128 stands for zero in the data rows.
Some points:
[137 116  74 159 111  88 162 165 141 146 171 134 118  95 143 183 150 167 187 136 151 177 158 130 134 118 112  95  60 107  72  81 138  66 180  71 109 140 127 107 228 204 183  91 191 123  71  89 155 140 139 136  87 129]
[128 164  95 163 149 120 166 156  75  99 175 111 181 144  63 172 152 153 121 157  89 128 165 137 128 135 154 115  76 119 169  83 114 202 112 122  90 125 155 168 115 134 147 124 134  86 148  91  99 109  73 148 118 111]
[110 166 144 151  75 117  58 151 149 121 149 212  56 148 165  78  65 146 121 125 135 111 123 118 115  85  68 147 183 126 112 160 197 137 119 170 129 157 124 117 153 120 142 122 133 138 129 162 114 144 144  83 121 107]
[218 109 188 127 130 163 165 169 157 150  98 128 122  71 115  80  79 156  90 192  72 142 122  77  89 167 123 153 105 153 137 108 121 173  99  87 162 126 177 114  81 136 126 130 131  97  93 146  95 131 129 121 190 122]
[115 170  64 100 132 162 177 122  90 133 126 113 172 149 127 108 127 100 148 141 108  57 124 117  81 127 149 123 114 131 131 145 120 153 145 120  58  84 156 153 130 148 103 141  93 100 122 145 111  78 146 182 140 143]
[193  99 146 211 100  74 138 182 174 141 146 133 105  68 130 120  91 140 185 194 160 124  62 100  84 123 100 120 112 107  70 105 138 121 129  90 127 122 153  87 123 194 168 141 188 124  75 138 160 133 205 118 178 100]
[125 119 133 123 139 123 149  75 106 153 166 116 146 131 127 136 140  94 119 118 168 101 126 166 151 183 119 113 144  95 183  94  82 149 129 155 137  77 121  60 118 111 121 114 117 129 187 123 166  98 112 123 144 162]
[209 125 151 134 117 155 161 153 167 158 141 127 105  65 129  74  71 164 117 191  77 117 104  75 101 168  99 135 111 123 130 113 121 167 114  88 152  86 192  91  82 174 148 125 135  99  94 148 112 139 160 121 195 131]
[110  57 144 149 125 124 138  80 120 141 122  97 109 176 177 177 134 149 160  63 150 154 177 163 180  78 141 125 166 148 112 149 124   0 145 164 148 145  95 141 132 130 111 112 110 171 132  56 113 121 100 104 110  68]
[131 152 133 155 184 130 159 104  91 158 151 101 167 131  77 149 164 134 146 142 176 134 142 104 134 172 132  69  55 109 148 109  73 158 141  98 116 107 151 105 113 117 135 106 138  75 149 146 184 128 112 158 139 152]
[149  90 152  83 146  47 163 176 147 124 111 123  90 114 149 199  94  80 165 171  83 157  78  70 125 129 174 155 130 139 166 166 131 150  92 110 179 152 163 112  93 147 121 151 179  98 115 103 106  94 122  71 151  93]
[ 81 173  74 131 151 164  68 123  88 104 164 124 151 161  87 118 150 179 103 100  77 139 189 170 165 114 120 123 128  89 117 132 146 124 149 137  86 108 103 159 126 101 172  83  98 150 151 110 140 192 108 158  90 131]
[ 95 171 111  82 120 182 115  84  94 148 114 137 155 156 142  64 135 103 108 102 176  74 131 154 116 141 117 118 151 117 126 146 110 111 156 154  79  88 122 128 142  98  98 114  70 140 144 173 157 131 156 164 132 163]
[115 132 132  80 118 139  95 120 105 104 127 112 152 156 102 115 174 144  90 115 126 118 142 159 170 126 157 140 157 151 161 101 125 126 100 190 131 133  87 147  97  70 122 160  98 167 179  99  96 108  81 114  97 128]
[120 147 124 132 127 126 135  78 106 153 179 128 141 133 120 123 141 115 116 120 177  89 129 171 154 174 102 104 145  94 173  93  95 142 137 159 127  77 114  54 122 105 129 115 109 132 193 122 167  98 119 129 146 164]
[106 149 146 133 120 158 106 103  92 106 147 157 145 153 117 118 138 132  71  92 150 117 165 196 154 144 111 136 147 102 163  97 109 162 127 167 114 118 102 131 144  84 132  99 101 153 178 120 137 159  91 119 108 146]
[118 150 115 144 182 137 161  93  92 165 147  89 178 140  88 130 161 116 149 130 173 113 137 110 125 175 144  81  69 118 154 120  74 162 138 110 110  92 150  99 110 125 126 114 122  77 157 149 171 123 114 164 146 152]
[114 156  89  93 149 162 164 125  87 132 101  93 192 157 109 108 149 101 147 130 130  72 127 105  95 137 180 129 109 157 143 147 104 155 123 137  79  91 144 156 106 129  90 159  86 102 132 143 102  87 119 174 135 130]
[ 79 130 156  81 139 129  93 118 137  76 102 181  87 173 153 158  78 104 118  89 103 139 159 152 130  57 129 164 159 152 141 181 190 112 110 168 116 157 108 151 157  81 112 121 120 139 137 138 154 146  85 103  88 118]
[158  73 149 149  67 109 171 141 177 128 107  74 164 101 168  94 143  78 183 135 172 103  78 104  59  92 174 153 149 157  98 142 123 129 112 130 124 113  93 114 125 175  88 170 137 167 100 110  93  91 178 156 162  99]
[149  63 176 154  85  94 107 168 166  76 101 119 142 118 154 159 152 122 123 113 157 175 123 159 129  78 161 170 150 173 107 106 128 103  84 158 164 179  70 142 145 134 135 171 166 172 113  69  95 177  99  78 106  76]
[105  70 108 156 120 104 166 117 142 125 134 109 143 121 169 200 178 116 153  78 146 207 177 147 146 103 172 113  83 119  91 102 116  87 159  89 134 154  71 116 224 163 152  83 165 158 107  72 154 160 102 136  70 139]
[129 154 101 165 177 126 153  98  99 170 169  96 165 128  80 133 157 139 159 145 176 115 133 104 130 177 121  71  68 111 154 111  75 158 137 111 118  91 154  79 102 134 154 114 139  69 157 150 178 128 124 154 152 140]
[146 122 179 173  50 129 122 141 165 106 156 191 100 101 180 128  90 142 121 112 174 124 127 181 101  96  72 135 130  95  51  95 159  93 172 105  91 150  98 101 226 156 156  91 147 159  89 117 158 184 159 128 113 150]
[ 86 179 135 160 133 131 109 112 129 159 136 206  58 146 145  99  75 145 150 107 153 134 148  90  98 124  78 105 112  96 124 167 173 120 181 110 110 141 150 106 181 124 129  60 139  98 130 200 160 139 175 129 112 154]
[154 115 102 147 134 109 145 110 184 192 113 105  94  79 145 110 139 107 156 165 130  89  40  82 130 163  78  99 129 148 104 144 129 158 147  74 174 135 164 123  85 201 105 176 126  78  88 178  98  95 203 144 181 139]
[132 173 131 177 126 114 101 133 141 167 171 196  54 116 127 114  94 185 160 150 175 150 129  69 124 137  54  77  92  75 108 127 155 117 167  99 127 133 172  97 165 152 175  82 171  97 108 180 178 155 187 113 138 139]
[161 125 167 150 145 131 173 103 107 150 151 119 167 118  88 123 131 109 111 144 126  86 116 127 112 193 139 120 111 112 180  77  77 208 109 134 136 103 152  82 107 112 112 139 124  98 171 136 121  76  96 146 167 143]
[104 134 135  80 163 165 161 119  81 111  81 100 187 163 101 156 159  98 106 113 102 127 150 130 127 128 201 138  95 150 151 132 100 153 124 117  96 138 127 190 131  93  81 128  97 116 138 117 106 119  76 168  97 140]
[ 95 152 103 149 183 143 125  89  93 136 168  91 162 142  81 141 164 149 120 104 138 140 169 146 163 171 127  91  92  89 143 120  84 142 145 116 119  93 130 101 112 103 152  84 120 118 169 135 182 168 104 155 115 159]
[160  98 167 112 116  74 111 184 157  94  84 146  92 118 129 149 107 117 122 168  76 157  89  90 134 106 145 167 153 178 143 147 145 122  69 151 182 181 146 159  84 108 120 195 171 130 108 103  90 104 107  60 135  81]
[119 175 104 127 137 131  77 145  75 147 188 147 118 117  64  98 141 201 104 166 161 161 147 141 176 173  81  74 136  73 111  90 133  75 153 121 111 130 144 133 111  93 190  91 123 159 151 145 158 107 159 132 117 151]
[149  69 118 145  84  93 104 166 166  58 103 111 132 115 149 158 145 132 122 126 103 164 121 155 140  76 155 179 166 162 114 112 138  97  75 167 166 151  84 152 110 151 141 181 169 175 112  63  92 176 111  76 112  67]
[109 114 101  53 137 132 113 131 100  74 133  92 145 141 104 164 163 143  74 114  29 156 156 163 181 125 184 159 166 130 145 106 132 106  99 159 140 129 107 167 106  86 148 146 117 182 163  79  87 125  87 107  89 128]
[171  89 154 139 163 103 122 140 178 148  71 104  95  75 113 160 145 115 115 144 112 155  64 107 163 153 110 116 114 157 102 126 119 151 123  66 211 192 155 154  92 161 109 172 132 101  76 162  98 121 155 120 154 137]
[ 83 151  75 108 139 167  50 134 129 139  78 153  95 142 131 107 154 157  98  98 115 166 150 155 167 103  96 119 152 142  73 167 181  74 178  96 118 186  83 212 135 121 113 108  71 150  93 146  95 145 147 165  79 141]
[153 103 163  99 117  72 111 182 164 111  89 133  86 123 133 137 114 119 139 165 113 147  86  80 131 108 137 159 161 185 150 153 145 118  74 161 189 179 140 143  79 110 119 196 166 121 118 102  94  90 114  62 137  78]
[100 138 114  87 106 160 158 102 125 122 107 165 110 157 191 113  62  63 130  94  69  75 126 127  66  98 139 171 167 122 147 187 160 143 147 141  87 108 140 140 183 137  74 109  98 129 115 153 106  91 137 148 127 145]
[128 153 176 120 140 145 152  87  94 140 145 143 142 127 115 134 142 110  93 129 187 111 127 161 153 175 105  92 116  82 150  92  91 132 154 125 118 102 130  86 134  78 117  88 111 129 177 145 194 103 124 144 143 200]
[ 95 120 115  81 142 141 105  94  99  99 134 106 156 156 108 140 166 128  93  88 123 134 163 175 174 139 151 143 153 129 161 111 112 127 107 181 139 114  90 137 108  84 131 134 108 168 179 111 133 157  85 110  96 129]
[ 76 122  93  58 129 168  70 115 133 121  42 121 129 162 159 111 167 115  92  83 107 139 133 145 175  87 150 155 164 189  92 177 157  80 135 139 129 180  75 204 112 104  73 153  79 161 106 149  82 176 124 143  72 126]
[129 113 146 102 100 105  84 168 155  84  93 156  89 142 144 127 106 136 109 127  85 150 127 122 133  83 132 181 174 178 142 151 167 115  78 181 168 178 116 166 115 102 119 182 148 152 125 100  76 119  92  65 104  81]
[ 82 142 134  79 117 164 125 102 124 114  92 171 102 167 177 102  68  77 119  79  85  95 135 133  75  94 147 173 169 137 136 196 172 130 135 154  97 123 130 153 178 107  78 116  89 141 123 163 112 112 122 142 116 142]
[162  86 151 190  99  74 120 196 177  93 130  84 161 106 143 161 144 127 198 146 177 141 106 125 101  52 160 141 107 167  76 127 145 116  92 122 134 142  79 115 141 176 161 171 179 134  77  78 133 182 122 110 141  64]
[108 135 119  88 104 146 148 117 138 138 102 148 111 151 181  82  71  64 152 107  98  57 108 100  56 108 140 171 171 143 159 196 155 148 135 149 101 106 143 130 148 139  66 134  97 127 117 153  82  65 149 147 146 124]
[208 120 166 148 129 136 170 136 165 189 137 125 109  66 129  81  99 153 138 193 125 129 100  50 101 180 104 110  83 128 141 112  96 158 118  83 164 101 186  78  90 169 136 129 143  73  99 147 132 125 163 125 202 130]
[179  61 160 181  85  90 141 179 181  72 116  94 141  79 144 146 119 114 150 142 131 171  97 151  79  80 147 167 162 128  82  99 149 104  91 129 151 140 101 132 130 159 162 152 174 185  91  90 123 123 163 105 152  86]
[ 95 145 156  67 100 159  67 140 135 109  61 169 106 170 164  76 106 122 103  94 134 118 130 115 122  77 141 168 168 179 109 192 171  87 111 172 115 172 109 179 145  77  87 153  95 155 120 157  91 133 114 113  93 115]
[101 170  90 125 145 170 156  79  90 154 160 139 143 134 128 110 118 121 122 124 129 101 140 146 103 157 103  97 119  81 122 121 112 123 182 107  76  77 152 116 153 122 124  85 104 114 147 153 174 109 159 176 134 181]
[173  94 122 170 144  80 121 143 181 166 109 104  87  73 121 146 153 144 141 167 137 144  59  91 168 156  91 100 118 141 112 120 127 146 115  84 207 163 155 129  79 186 134 180 151  95  87 142  98 113 179 104 166 113]
[ 87 158 105 124 169 162  92 109  90 108 146 103 165 158  76 129 155 158 101 101 106 145 178 159 162 143 142 117 113 104 130 131 111 135 139 129 104 108 112 145 107  84 151  83 100 139 161 128 160 184 100 161  97 141]
[115 165  69 163 156 129 152  97  98 143 211 122 132 122 100 158 134 170 134 129 122 130 164 152 146 169  85  81  92  60 142  91 109 135 167 102 106  78 155  93 141 148 179  77 149 110 153 122 182 145 127 144 122 166]
Along one direction, these points spread out more than along any other. Take the direction at right angles to it along which they spread out most. Then take the direction at right angles to both along which they spread out most. Go by this last direction. How far along it is each point below, from 0 to 99? The average is 50, and the first point in the table lies past the average. One standard deviation of the points above along it is 16.
[128 153 176 120 140 145 152  87  94 140 145 143 142 127 115 134 142 110  93 129 187 111 127 161 153 175 105  92 116  82 150  92  91 132 154 125 118 102 130  86 134  78 117  88 111 129 177 145 194 103 124 144 143 200] 50
[128 164  95 163 149 120 166 156  75  99 175 111 181 144  63 172 152 153 121 157  89 128 165 137 128 135 154 115  76 119 169  83 114 202 112 122  90 125 155 168 115 134 147 124 134  86 148  91  99 109  73 148 118 111] 54
[120 147 124 132 127 126 135  78 106 153 179 128 141 133 120 123 141 115 116 120 177  89 129 171 154 174 102 104 145  94 173  93  95 142 137 159 127  77 114  54 122 105 129 115 109 132 193 122 167  98 119 129 146 164] 50
[109 114 101  53 137 132 113 131 100  74 133  92 145 141 104 164 163 143  74 114  29 156 156 163 181 125 184 159 166 130 145 106 132 106  99 159 140 129 107 167 106  86 148 146 117 182 163  79  87 125  87 107  89 128] 56
[129 154 101 165 177 126 153  98  99 170 169  96 165 128  80 133 157 139 159 145 176 115 133 104 130 177 121  71  68 111 154 111  75 158 137 111 118  91 154  79 102 134 154 114 139  69 157 150 178 128 124 154 152 140] 52
[100 138 114  87 106 160 158 102 125 122 107 165 110 157 191 113  62  63 130  94  69  75 126 127  66  98 139 171 167 122 147 187 160 143 147 141  87 108 140 140 183 137  74 109  98 129 115 153 106  91 137 148 127 145] 22
[ 95 120 115  81 142 141 105  94  99  99 134 106 156 156 108 140 166 128  93  88 123 134 163 175 174 139 151 143 153 129 161 111 112 127 107 181 139 114  90 137 108  84 131 134 108 168 179 111 133 157  85 110  96 129] 56
[106 149 146 133 120 158 106 103  92 106 147 157 145 153 117 118 138 132  71  92 150 117 165 196 154 144 111 136 147 102 163  97 109 162 127 167 114 118 102 131 144  84 132  99 101 153 178 120 137 159  91 119 108 146] 56
[ 87 158 105 124 169 162  92 109  90 108 146 103 165 158  76 129 155 158 101 101 106 145 178 159 162 143 142 117 113 104 130 131 111 135 139 129 104 108 112 145 107  84 151  83 100 139 161 128 160 184 100 161  97 141] 60
[218 109 188 127 130 163 165 169 157 150  98 128 122  71 115  80  79 156  90 192  72 142 122  77  89 167 123 153 105 153 137 108 121 173  99  87 162 126 177 114  81 136 126 130 131  97  93 146  95 131 129 121 190 122] 32
[129 113 146 102 100 105  84 168 155  84  93 156  89 142 144 127 106 136 109 127  85 150 127 122 133  83 132 181 174 178 142 151 167 115  78 181 168 178 116 166 115 102 119 182 148 152 125 100  76 119  92  65 104  81] 47
[115 170  64 100 132 162 177 122  90 133 126 113 172 149 127 108 127 100 148 141 108  57 124 117  81 127 149 123 114 131 131 145 120 153 145 120  58  84 156 153 130 148 103 141  93 100 122 145 111  78 146 182 140 143] 26
[137 116  74 159 111  88 162 165 141 146 171 134 118  95 143 183 150 167 187 136 151 177 158 130 134 118 112  95  60 107  72  81 138  66 180  71 109 140 127 107 228 204 183  91 191 123  71  89 155 140 139 136  87 129] 88
[118 150 115 144 182 137 161  93  92 165 147  89 178 140  88 130 161 116 149 130 173 113 137 110 125 175 144  81  69 118 154 120  74 162 138 110 110  92 150  99 110 125 126 114 122  77 157 149 171 123 114 164 146 152] 46
[173  94 122 170 144  80 121 143 181 166 109 104  87  73 121 146 153 144 141 167 137 144  59  91 168 156  91 100 118 141 112 120 127 146 115  84 207 163 155 129  79 186 134 180 151  95  87 142  98 113 179 104 166 113] 51
